rotation ticks, each row followed by its count of ticks:
The counts run from 0 to 676.
[121 111 114 141 118 127 137 143 126 123 165 120 128 136 120  73 179 112
 129  81 129 106 161 118 142 156 115 105 116 162  57 175 114 161 140 148
 134 139 145 108 135 140 100  59 141 138 138 100 119 186 122 157 158 103
 123 163 113 112 138 109 149 117 122 162] : 214
[106 100 137 151 118 157 141 118 132 121 171 130 130 123  76  80 171 115
 156  60 106 138 162 110 102 128  95 144 105 154  68 186 125 152 104 141
 125 110 115 154  99 128  97  67 149 140 126 125 132 177 119 148 140 137
 132 136 129 135 110 114 144 157 119 135] : 414
[116 127 115 126 125 143 139 126 133 123 173 127 117 121 116  69 173 118
 124  85 121 117 153 109 159 152 112 124  88 153  62 158  91 164 126 158
 134 122 139 155 122 157  99  72 157 149 112  92 145 186 114 142 170 102
 119 159 106 135 121 121 168 118  99 156] : 549
[113  98 114 128 109 149 136 122 128 119 157 131 126 115  88  92 160  96
 143  95 103 128 147 102 137 146 107 147  81 154  65 183  86 166  96 138
 137 107 134 179 124 150  92  64 142 138 118 120 125 184 115 146 166 149
 128 144 124 128 126 127 149 143 122 136] : 590
[104 103 137 130 122 135 140 121 134 129 173 137 100 133  70 104 180 116
 145  75 118 112 165 123 123 120 119 152 112 148  61 186 103 180  81 130
 117 127 136 140 125 138  76  68 161 137 127 128 122 184 115 160 152 138
 117 129 127 134 133 135 140 150 130 143] : 311
[104 112 115 159 112 154 131 140 118 122 151 129 137 125 101  72 174 121
 144  80 121 125 160 117 140 129 106 128 111 144  43 201 119 163 129 142
 136 146 123 109 126 114  98  43 140 122 143 126 126 179 120 156 153 139
 129 151 134 125 139 107 129 114 124 154] : 628
[122 108 124 162 115 136 116 136 138 131 160 113 127 120  94  86 174 117
 156  65 139 138 172 119 143 112 105 134 122 151  53 200 119 145 127 137
 131 129 113 117 118 135 110  34 131 126 129 147 130 181 128 138 126 137
 123 150 123 141 133 114 127 129 120 149] : 450
[121 126 133 122 137 140 140 122 142 131 175 142  95 125 115  83 166 124
 137  77 138 111 167 118 163 135 117 134  97 140  55 161  98 166 105 136
 123 138 132 154 106 165  90  86 177 146 116 109 150 189 101 148 167 106
 112 152 108 146 120 130 161 116 113 162] : 268
[126  87 125 129 106 151 138 136 127 113 155 130 126 132 103  86 156  86
 141  82 127 104 150 115 149 153 121 121  94 150  49 191 102 164 116 142
 135 131 144 159 149 152  90  59 140 134 131 110 120 191 120 163 162 139
 133 142 136  99 113 125 149 128 132 145] : 131
[155 122 107 165 125 137 140 145 126 150 164 149 118 119 127  73 184 110
 136  71 126 123 151 116 119 138 138 123  98 154  44 161 108 144 133 139
 131 140 109 136 122 162  78  77 150 129 145  96 128 183 107 148 153 134
 150 168 142 121 127 114 154 138 130 165] : 511
[109 111 110 136 138 175 158 116 128 141 165 141 133 140 113  90 170 102
 145  58 109 101 164 103 112 135 111 142  96 128  58 170 115 166 125 141
 127 115 126 149 108 154  92  91 174 145 135 106 138 177 125 134 158 125
 128 153 130 110 115 110 158 119 123 157] : 295
[ 98 111 137 137 146 134 135 133 125 131 178 119 105 135  88  81 176 115
 150  55 117 143 188 122 118 126 100 132 119 158  65 177 120 159 103 136
 115 143 132 135 101 129  95  83 172 148 133 125 129 177 115 156 139 109
 114 135 116 135 131 119 140 145 125 149] : 490
[100 107 128 135 139 126 131 118 139 133 168 135 104 129  76 106 172 114
 144  69 107 132 166 114 121 125 126 148 106 154  66 170  79 186  88 130
 120 113 137 157 117 141  98  81 170 132 136 122 131 189 112 151 154 123
 109 130 108 144 130 137 134 150 110 139] : 106
[105 142  98 151 135 139 136 145 109 138 162 131 117 121  95  85 191 123
 127  90  97 138 168 111 114 132 117 136 100 166  56 173 108 165 112 146
 133 140 123 134 103 129  81  69 150 129 142 113 124 175 113 155 159 124
 131 154 121 134 155 110 144 143 125 162] : 51
[110 112 101 143 128 163 146 115 112 148 157 157 129 130 106  95 169 113
 137  86 111 104 160 113 126 127 117 146 100 124  48 179 105 180 112 133
 137 144 119 134 118 134  72  77 170 135 146 123 131 177 112 153 163 148
 128 147 136 118 135 107 145 115 136 162] : 219
[160 111 118 155 114 134 133 131 132 137 160 146 125 114 133  79 172 102
 134  79 136 128 144 111 141 144 140 117  98 150  55 163  97 151 123 140
 131 139 114 156 125 167  85  71 137 129 139  92 133 195 100 150 161 144
 149 173 135 125 114 121 153 139 132 164] : 512
[125  82 117 154 118 130 134 108 125 144 159 154 128 116  83  98 166 119
 143  65 128 129 156 124 133 113 122 130 111 137  66 186  86 178 108 129
 128 132 124 123 136 128  91  54 158 116 136 133 135 197 101 150 143 159
 128 137 129 136 128 126 139 131 130 152] : 189
[135  99 108 150 108 145 109 135 130 127 163 111 137 119 121  80 158 105
 155  79 137 134 171 108 160 140 107 120 114 152  51 191 105 142 138 133
 138 129 131 132 126 154 129  42 130 136 125 134 127 190 119 136 146 124
 115 162 109 126 131 109 149 115 121 158] : 38
[ 98 128 115 124 138 150 151 131 120 121 168 147 104 128 102  84 176 123
 130  81 109 118 166 110 145 147 107 149  87 146  57 161 106 174  98 141
 127 133 139 160 105 142  88  85 175 140 124 105 146 182 107 152 173 109
 110 138 107 130 131 117 156 127 107 159] : 136
[140  98 107 144 135 107 121 132 139 145 163 127 113 125 116  86 172 104
 136  53 139 130 171 118 142 141 128 105 114 153  63 161  90 167 141 136
 129 128 140 130 133 150 126  63 158 138 138 109 128 198 105 137 146 109
 108 155 100 124 134 120 143 123 116 169] : 111
[121 124 107 159 103 155 116 127 123 128 155 111 138 119 118  83 173 116
 150  89 108 129 170 103 149 136 104 131 115 159  49 193 107 148 122 130
 130 137 115 121 109 141 111  39 126 129 137 135 122 180 134 147 152 130
 127 167 123 138 145 109 144 115 131 151] : 170
[135 114 143 140 124 124 130 118 163 132 195 121 109 131  93  88 175 106
 151  60 143 119 148 128 143 116 130 120 117 150  71 171  90 161 107 148
 125 118 116 144 124 166  83  70 149 136 124 113 138 193 113 147 148 130
 138 160 130 147  93 142 147 134 127 137] : 149
[106 127 104 146 138 160 138 169 112 133 152 125 112 135 116  86 173 112
 147  73 110 135 185 105 124 135 121 143 100 154  32 176 117 145 124 142
 126 135 126 150 108 140 104  70 149 135 144 128 126 171 129 148 153 109
 121 149 119 103 146 105 126 127 124 162] : 126
[134 122 124 151 132 172 150 124 135 137 164 157 123 126 128  92 167 108
 147  72 122 103 150 105 131 130 135 149  89 128  41 166 108 154 124 137
 121 127 109 164 105 164  89  89 164 137 139 103 145 185 121 144 164 125
 141 166 139 122 111 113 149 111 118 156] : 426
[137  98 107 136 109 145 134 164 125 115 148 128 126 126 121  83 170  99
 135  81 135 111 160 107 150 149 124 128  90 157  45 178 117 148 141 138
 134 128 143 137 150 151 104  42 133 132 122 116 120 187 118 148 155 131
 121 152 123  99 139 109 148 129 121 160] : 672
[126 113 130 161 143 159 138 135 125 145 166 136 128 136 121  81 165 105
 160  50 133 129 180 117 118 114 119 121 126 135  46 178 123 145 129 137
 121 150 105 130 100 139  98  78 162 137 153 123 135 180 118 147 139 131
 141 163 142 116 108 112 131 116 134 159] : 659
[106 128  95 154 145 149 133 147 116 142 163 118 119 127  96  84 186 106
 153  64 103 143 178  99 101 128 119 144 102 163  52 169 110 154 131 147
 133 121 121 146 102 132 108  67 153 136 143 123 123 173 121 135 142 114
 123 157 115 115 144 109 127 146 116 153] : 331
[129 119 118 130 138 128 132 132 133 149 160 135  92 123 116  90 177 130
 136  73 134 135 181 115 142 134 114 139  94 156  58 159  97 150  99 129
 118 134 131 155 104 166 102  81 180 147 116 124 140 187 106 142 156 104
 104 143 101 149 135 121 161 143 108 167] : 314
[137  81 127 145 109 150 124 110 136 125 162 113 146 127 112  80 150  91
 159  64 120 129 158 108 131 142 109 122 112 155  69 188  98 147 110 130
 125 117 119 168 118 161 105  62 126 141 127 106 121 190 120 146 155 149
 139 165 131 127  97 118 155 138 134 136] : 206
[101 125  96 133 144 144 141 137 106 139 168 118 115 132 104  73 182 114
 136  77 105 135 184 108 113 145  91 134 103 162  57 171 114 158 112 144
 132 139 130 136  99 138  88  78 167 149 129 112 124 169 119 152 153 103
 119 157 121 125 146 104 154 143 121 159] : 668
[131  89 114 156 125 105 122 131 137 139 167 125 126 132 108  88 173 109
 144  50 146 129 166 125 138 132 135  97 127 153  65 176  95 168 140 141
 129 129 141 111 146 139 115  48 144 135 146 116 122 203 111 145 142 119
 121 152 109 120 128 120 133 122 120 160] : 112
[117  97 141 140 123 125 132 120 145 125 188 113 122 128  78  88 171  91
 161  55 127 133 155 123 128 120 113 126 118 152  79 185 101 159 109 149
 130 113 128 149 133 144  90  61 142 134 123 118 126 192 119 148 137 132
 133 140 126 131 102 140 133 147 129 128] : 281
[ 99 133 129 154 124 153 131 142 129 108 168 114 117 113  95  79 177 120
 151  86  98 141 166 102 128 134 111 151 102 167  51 183 109 152 103 136
 123 123 114 162  90 131  98  67 135 137 134 114 136 178 126 156 153 116
 134 150 119 144 124 116 133 142 110 138] : 461
[127  81 116 138 105 158 130 145 121 119 148 129 140 125 115  86 156  95
 147  77 129 116 158 104 143 146 109 133  96 145  50 197 111 154 135 135
 135 118 139 142 143 148 110  47 138 131 125 124 121 185 123 142 153 143
 122 142 126 104 130 104 140 122 119 150] : 85
[124 126 116 127 123 129 121 127 160 131 183 119 107 133  99 111 191 101
 145  77 121 107 149 112 149 132 138 136 109 157  68 164  78 175 120 147
 125  97 133 145 142 172 104  65 142 137 122 122 126 197 129 134 154 114
 120 153 109 137 135 134 147 136 116 145] : 19
